In the data rows, zero lies at 4.5, halfway between 4 and 5.
Some points, one per row:
[5 3 4 5 5 6 5 5 6 5 3 4 4 5 3 4 4 4 4 4 4 5 6 5 5 5 3 5 2 4 5]
[6 5 6 5 4 7 4 4 4 5 5 3 6 3 5 6 5 5 3 4 4 4 5 5 5 5 5 3 4 6 4]
[3 4 5 6 4 0 2 8 6 3 2 6 5 5 3 5 3 5 5 5 5 4 2 3 5 6 3 6 8 1 4]
[5 5 5 3 6 5 5 3 4 5 5 5 4 5 4 4 5 5 5 5 4 5 4 5 4 4 5 4 5 4 4]
[9 5 5 6 3 4 4 5 4 5 5 5 5 4 4 5 5 5 4 4 4 3 5 4 4 5 3 3 5 5 5]
[5 5 6 5 4 5 4 5 5 4 4 4 6 4 4 7 5 5 4 3 6 3 5 4 5 4 6 2 5 4 4]
[6 4 4 3 5 3 7 3 4 6 6 5 5 5 4 2 5 3 5 4 4 5 3 5 4 5 4 5 5 3 4]
[6 4 4 3 6 6 5 3 3 5 5 4 4 5 5 3 3 4 5 6 4 5 4 5 4 3 5 5 3 6 4]
[4 6 4 5 4 4 6 4 5 6 4 5 4 6 6 4 3 4 5 5 5 5 5 5 4 5 4 5 5 5 5]
[6 7 4 5 2 1 6 4 2 8 6 3 3 6 2 4 5 5 4 7 5 4 3 1 3 5 3 4 5 0 5]
[4 4 3 4 7 9 6 6 4 5 3 5 6 6 5 3 5 4 7 3 5 3 4 5 3 4 8 3 5 3 3]
[6 9 6 0 4 9 3 1 1 2 6 2 3 4 2 2 5 4 5 9 0 2 1 2 3 1 6 3 6 9 3]
[1 3 4 5 4 3 3 6 7 3 2 6 5 4 6 6 4 4 4 6 6 8 6 5 5 5 5 5 6 4 4]
[4 6 6 4 6 1 4 4 4 5 5 4 4 4 3 6 6 4 4 5 5 3 4 2 4 6 3 5 5 4 5]
[6 5 5 2 6 7 6 2 4 6 5 4 4 5 4 4 5 4 5 6 4 5 3 5 4 4 6 3 4 6 5]
[4 3 5 6 3 4 3 6 6 4 4 5 5 4 6 5 4 5 3 3 5 5 7 6 6 4 4 4 4 5 4]
[5 2 3 4 4 4 3 5 5 3 4 5 6 4 5 4 2 6 5 4 5 4 6 7 6 4 4 6 3 5 3]
[3 5 3 6 4 2 4 5 6 4 4 5 4 5 4 4 4 4 5 5 6 5 5 5 5 5 3 5 5 4 4]
[4 6 5 6 4 2 4 4 5 6 5 4 4 5 5 6 4 3 3 4 4 5 5 3 4 6 3 6 5 3 5]
[4 6 4 5 3 1 5 4 5 5 5 5 4 5 3 4 4 4 5 6 4 4 5 3 4 6 1 6 5 3 6]
[6 5 5 3 4 5 4 0 3 3 5 3 2 2 4 2 4 5 6 6 4 4 4 4 2 2 4 5 4 5 5]
[8 5 4 1 6 7 7 0 2 5 7 1 2 5 3 0 7 5 6 9 2 7 3 5 3 3 4 6 2 9 5]
[5 8 4 6 4 4 6 6 5 5 3 6 5 6 4 6 5 4 5 4 6 5 4 4 5 6 6 4 7 2 4]
[5 5 5 5 4 4 5 3 5 5 5 5 5 3 5 5 4 4 4 5 4 3 5 4 5 5 4 5 5 4 5]
[4 4 4 2 5 7 4 3 2 4 3 4 2 4 5 0 4 8 7 7 3 5 2 4 5 4 1 7 3 7 2]
[4 4 4 4 6 6 5 7 4 4 3 5 2 4 5 4 4 5 5 4 4 5 4 4 3 3 6 5 4 4 3]
[4 4 4 2 3 8 3 6 4 4 3 5 4 3 5 1 5 4 7 7 4 2 4 3 4 2 9 3 4 3 4]
[2 3 2 5 5 3 6 5 5 5 3 6 4 7 5 3 3 4 5 5 5 5 4 5 4 6 5 6 6 2 5]
[4 5 5 6 4 1 5 4 5 6 6 4 4 6 4 6 4 5 3 4 5 3 4 4 4 7 3 4 6 3 6]
[3 5 3 4 5 0 3 5 4 3 6 5 1 2 3 2 5 5 7 9 4 4 7 1 5 4 0 9 5 3 4]
[4 5 3 4 5 5 5 5 4 4 4 5 4 5 4 4 4 4 6 6 4 5 3 4 4 4 5 4 5 4 4]
[4 5 6 6 4 2 3 9 5 3 3 5 3 3 4 6 3 7 3 4 5 3 7 1 5 5 1 4 6 3 4]
[6 3 3 3 5 6 4 4 4 2 4 6 3 4 4 1 4 5 7 6 3 2 5 5 5 3 6 6 3 6 5]
[3 6 3 6 6 6 5 6 4 6 3 5 6 7 3 5 5 5 4 4 6 5 4 5 4 6 7 3 6 3 4]
[4 9 6 3 6 9 8 6 1 8 6 4 7 5 1 5 7 5 5 5 4 1 2 2 2 3 9 0 5 3 3]
[5 5 6 4 5 7 5 5 4 5 7 3 4 5 3 6 6 3 3 3 4 3 4 4 4 5 4 2 4 4 4]
[4 5 4 5 5 5 5 5 5 6 4 5 5 4 5 5 5 3 4 4 5 5 4 6 5 5 4 5 5 4 5]
[5 7 6 5 6 6 8 5 3 6 4 4 7 6 4 8 6 3 3 3 6 4 3 4 4 5 7 2 9 3 3]
[5 3 5 4 3 4 3 4 4 4 5 3 6 3 5 6 5 5 3 4 5 4 6 4 5 6 2 5 2 5 4]
[4 4 5 5 6 4 6 5 4 5 4 6 4 6 5 4 4 4 5 4 5 6 4 5 4 6 5 5 4 1 5]
[5 3 6 3 5 4 6 5 3 6 4 5 6 7 2 6 5 3 3 4 5 5 4 5 3 4 6 4 4 5 5]
[5 4 4 4 3 4 2 5 4 3 6 5 2 2 5 3 4 4 3 6 2 6 6 4 5 4 4 6 3 6 4]
[4 4 5 5 9 5 4 5 4 4 3 4 5 6 5 5 4 5 4 4 5 7 5 6 5 4 5 5 5 5 5]
[4 6 6 6 4 5 5 7 5 5 4 5 7 4 4 7 5 5 4 4 6 4 5 3 4 5 6 3 7 3 4]
16 more points follow, each with its number after it:
[5 7 6 4 5 6 5 4 2 5 5 4 4 5 5 5 6 3 2 4 4 4 4 5 3 4 5 2 3 5 5] 0
[7 6 6 3 9 9 6 4 3 5 3 0 7 6 3 6 6 4 3 3 6 4 2 6 3 4 9 1 2 7 3] 1
[6 4 4 4 5 5 9 0 3 4 5 3 4 6 5 4 5 3 4 3 4 9 2 9 5 6 5 5 2 7 5] 2
[4 5 4 6 4 3 4 5 5 4 4 5 6 4 5 6 4 4 4 4 5 4 5 4 5 5 4 4 5 4 5] 3
[2 5 3 3 7 9 7 6 3 7 3 6 6 7 4 1 5 3 7 7 5 2 2 4 4 4 9 1 5 2 0] 4
[0 3 0 6 6 0 9 2 9 8 3 4 0 9 3 4 2 3 1 9 6 9 2 8 4 9 0 9 7 1 5] 5
[4 3 2 6 4 2 4 4 6 3 4 4 1 4 7 2 5 4 6 5 4 6 5 6 4 8 2 7 3 4 9] 6
[7 6 5 0 5 8 3 3 2 4 7 4 3 2 2 3 6 4 6 5 2 3 4 3 3 1 5 3 3 6 5] 7
[3 2 6 7 3 1 0 5 7 2 4 6 5 0 9 6 1 5 2 1 5 6 9 7 7 6 0 9 4 5 4] 8
[2 6 3 4 6 4 4 8 4 7 3 7 8 8 5 9 5 2 3 2 7 4 5 2 4 8 7 2 8 1 3] 9
[4 4 5 5 4 3 3 4 5 5 5 5 5 3 5 5 4 6 2 2 4 4 5 5 5 4 4 5 4 5 4] 10
[4 7 3 1 6 8 8 1 2 6 6 3 0 7 2 0 5 3 7 8 3 5 1 4 3 3 6 6 2 6 7] 11
[3 7 5 5 4 2 4 4 5 3 5 5 5 5 2 5 5 5 2 4 8 6 4 5 7 5 4 6 4 4 5] 12
[5 5 9 9 3 0 2 6 7 5 4 3 6 4 3 9 2 5 0 1 4 5 8 8 6 8 1 4 6 4 4] 13
[4 3 1 5 6 5 8 2 3 6 6 2 2 8 4 1 6 3 6 9 2 5 3 4 4 5 5 7 6 4 6] 14
[5 5 5 4 3 4 4 4 5 4 5 4 4 3 5 4 4 4 4 4 4 5 4 5 5 5 4 5 3 6 4] 15
Which of these numbered points is nearest to each point below by angle, seen from the average point of the first points? Its number follows each.
[5 5 7 5 9 7 6 5 5 6 3 3 9 5 6 7 5 3 4 2 6 4 3 4 4 5 8 1 5 4 6] > 1
[3 6 6 5 5 6 7 4 4 7 4 5 7 6 4 7 6 3 3 4 6 5 4 3 4 5 7 3 6 3 4] > 9
[6 5 7 5 4 6 4 5 4 5 6 4 6 3 5 5 5 4 3 2 4 4 4 5 4 4 6 2 3 7 5] > 0
[7 5 6 3 6 5 4 0 4 5 6 4 4 5 3 2 5 5 4 4 3 9 4 9 4 3 4 7 0 7 6] > 2
[5 5 5 4 4 4 3 4 4 6 6 4 5 4 5 5 5 5 3 4 4 4 5 6 5 4 4 4 4 6 5] > 10
[3 5 2 5 4 2 8 3 5 6 5 4 3 9 3 5 4 3 4 7 6 6 4 5 3 7 2 9 6 3 5] > 5
[8 6 4 3 5 7 6 5 3 7 2 4 4 5 3 6 5 4 8 5 8 6 4 4 5 4 7 4 4 5 4] > 1
[4 4 5 5 5 5 5 4 4 5 5 4 5 6 4 6 5 4 4 4 5 5 4 5 4 5 6 3 4 4 4] > 1
[5 5 4 3 5 2 6 3 4 5 7 3 3 6 4 3 5 5 4 8 3 5 3 3 4 5 4 6 5 5 5] > 14
[4 4 3 4 4 5 5 5 3 4 5 3 4 5 4 4 5 4 6 5 5 4 3 4 5 4 5 4 5 4 5] > 14
[5 2 9 6 3 2 2 5 5 3 4 4 6 5 5 7 5 5 2 3 5 5 6 5 6 8 2 6 4 4 6] > 13
[4 4 4 4 5 5 4 4 4 4 5 4 4 4 5 4 5 5 4 6 4 4 4 4 4 5 4 5 4 4 5] > 6
[4 3 3 6 4 5 2 6 7 2 4 7 4 2 6 6 3 5 5 6 5 5 6 4 6 4 4 5 5 4 3] > 8
[5 5 5 3 5 3 8 0 3 8 6 5 5 8 4 4 5 2 4 5 4 9 2 6 3 7 4 8 4 5 5] > 2
[9 7 7 1 3 9 1 2 2 1 9 2 1 0 2 1 7 8 5 7 1 1 6 0 3 0 3 3 1 9 6] > 7
Now 16 new points, numbered from 0 again:
[6 4 4 3 5 6 6 0 1 5 6 4 1 6 3 1 6 4 4 7 3 5 3 5 3 3 3 6 2 7 5] 0
[3 4 2 6 4 6 4 7 6 4 2 6 4 5 6 4 3 3 6 4 5 4 5 5 9 4 5 4 5 2 3] 1
[4 5 4 5 4 3 5 6 6 5 5 4 5 4 6 5 5 5 5 6 5 4 4 4 5 4 6 5 6 4 4] 2
[4 6 3 5 5 4 4 5 5 3 4 5 4 4 4 4 5 5 6 6 5 3 5 3 5 5 6 5 6 3 4] 3
[4 5 5 6 4 0 5 5 4 7 5 4 4 5 3 6 6 3 3 5 5 4 4 2 3 7 1 5 6 2 6] 4
[5 5 5 4 4 4 4 4 3 4 5 4 4 4 5 4 4 5 5 4 4 6 5 4 4 4 4 5 4 6 5] 5
[9 3 9 5 9 9 0 4 4 0 5 4 7 0 7 3 4 8 3 1 0 5 6 8 6 0 7 2 0 9 3] 6
[6 4 5 6 3 4 4 2 5 4 5 5 6 4 5 5 6 6 2 4 3 7 3 7 4 6 4 5 2 6 4] 7
[8 6 8 2 6 6 9 1 2 8 7 3 4 6 2 3 9 4 2 4 4 6 1 6 3 4 7 4 3 8 5] 8
[5 5 5 6 4 2 3 4 5 3 6 5 4 3 5 5 4 6 3 4 4 5 6 6 5 5 2 6 4 5 5] 9
[6 6 6 2 4 5 4 5 4 4 7 5 3 1 2 7 6 6 5 5 5 2 4 1 3 5 4 4 4 6 5] 10
[3 4 0 3 4 4 6 5 5 4 3 5 1 5 4 1 4 4 9 9 4 3 1 3 5 4 5 6 3 3 3] 11
[6 6 7 6 4 6 4 5 5 4 4 5 7 2 7 7 4 5 1 2 5 6 6 6 5 6 6 2 2 6 5] 12
[3 4 1 4 5 4 5 1 5 2 4 4 3 6 5 1 2 5 9 8 4 3 4 3 6 5 5 7 4 3 2] 13
[5 3 3 4 4 2 4 2 4 4 6 4 2 5 4 3 3 4 6 7 4 6 4 5 5 3 3 7 4 4 6] 14
[1 0 1 6 6 4 6 7 9 4 1 7 5 6 7 5 1 2 7 4 8 5 4 9 7 6 5 6 6 2 3] 15
The same question for these:
[6 4 4 2 5 6 4 3 3 3 6 5 2 4 5 2 5 5 6 6 2 4 4 4 5 4 5 5 3 6 4] > 0
[3 7 1 5 4 0 4 6 6 3 1 4 3 4 4 1 5 4 7 6 5 1 4 3 6 5 4 5 7 0 4] > 3
[6 5 6 6 5 6 4 5 6 5 5 4 7 5 7 6 4 4 0 0 5 5 4 7 4 5 5 2 3 6 5] > 12
[4 5 5 4 6 4 6 4 4 5 5 3 4 5 5 4 4 4 3 4 0 6 3 6 4 4 4 7 3 6 4] > 7
[4 5 4 3 4 5 4 5 5 4 4 5 4 5 5 4 5 4 5 6 5 3 5 4 4 4 5 4 5 5 4] > 3
[7 5 5 4 5 8 4 3 3 4 6 4 5 3 6 4 6 4 4 3 4 6 4 6 4 4 5 4 3 7 4] > 6
[4 4 4 5 6 4 6 5 5 6 3 5 5 7 4 5 5 3 5 4 6 5 4 5 4 6 6 6 6 2 4] > 15
[4 5 4 5 4 2 5 5 4 4 4 4 3 5 4 4 5 4 4 5 4 4 4 4 4 5 3 6 4 3 5] > 4
[3 3 3 2 7 6 9 5 8 8 3 6 5 9 6 4 5 3 6 6 6 7 0 7 3 6 5 5 6 3 2] > 15
[2 2 4 4 3 6 1 9 7 2 1 6 2 0 7 1 2 4 9 4 4 5 6 4 6 2 5 4 5 4 3] > 1
[5 5 6 6 3 2 0 5 7 3 6 4 5 0 5 5 3 7 3 4 4 4 6 3 5 4 2 5 6 6 6] > 9
[3 4 2 2 5 6 9 4 4 4 3 5 2 5 4 2 5 7 8 8 3 4 3 4 5 4 6 5 4 3 4] > 11
[8 5 3 3 3 0 4 2 2 2 6 3 0 4 5 2 3 5 6 9 2 7 5 4 6 3 0 9 2 7 7] > 14
[3 6 5 7 3 2 4 8 5 3 4 4 5 2 3 8 3 5 5 4 5 1 6 1 8 5 4 3 6 3 4] > 3
[0 0 0 5 5 4 4 5 7 6 1 6 4 8 6 4 3 4 7 6 5 5 3 6 6 6 4 6 4 1 3] > 15
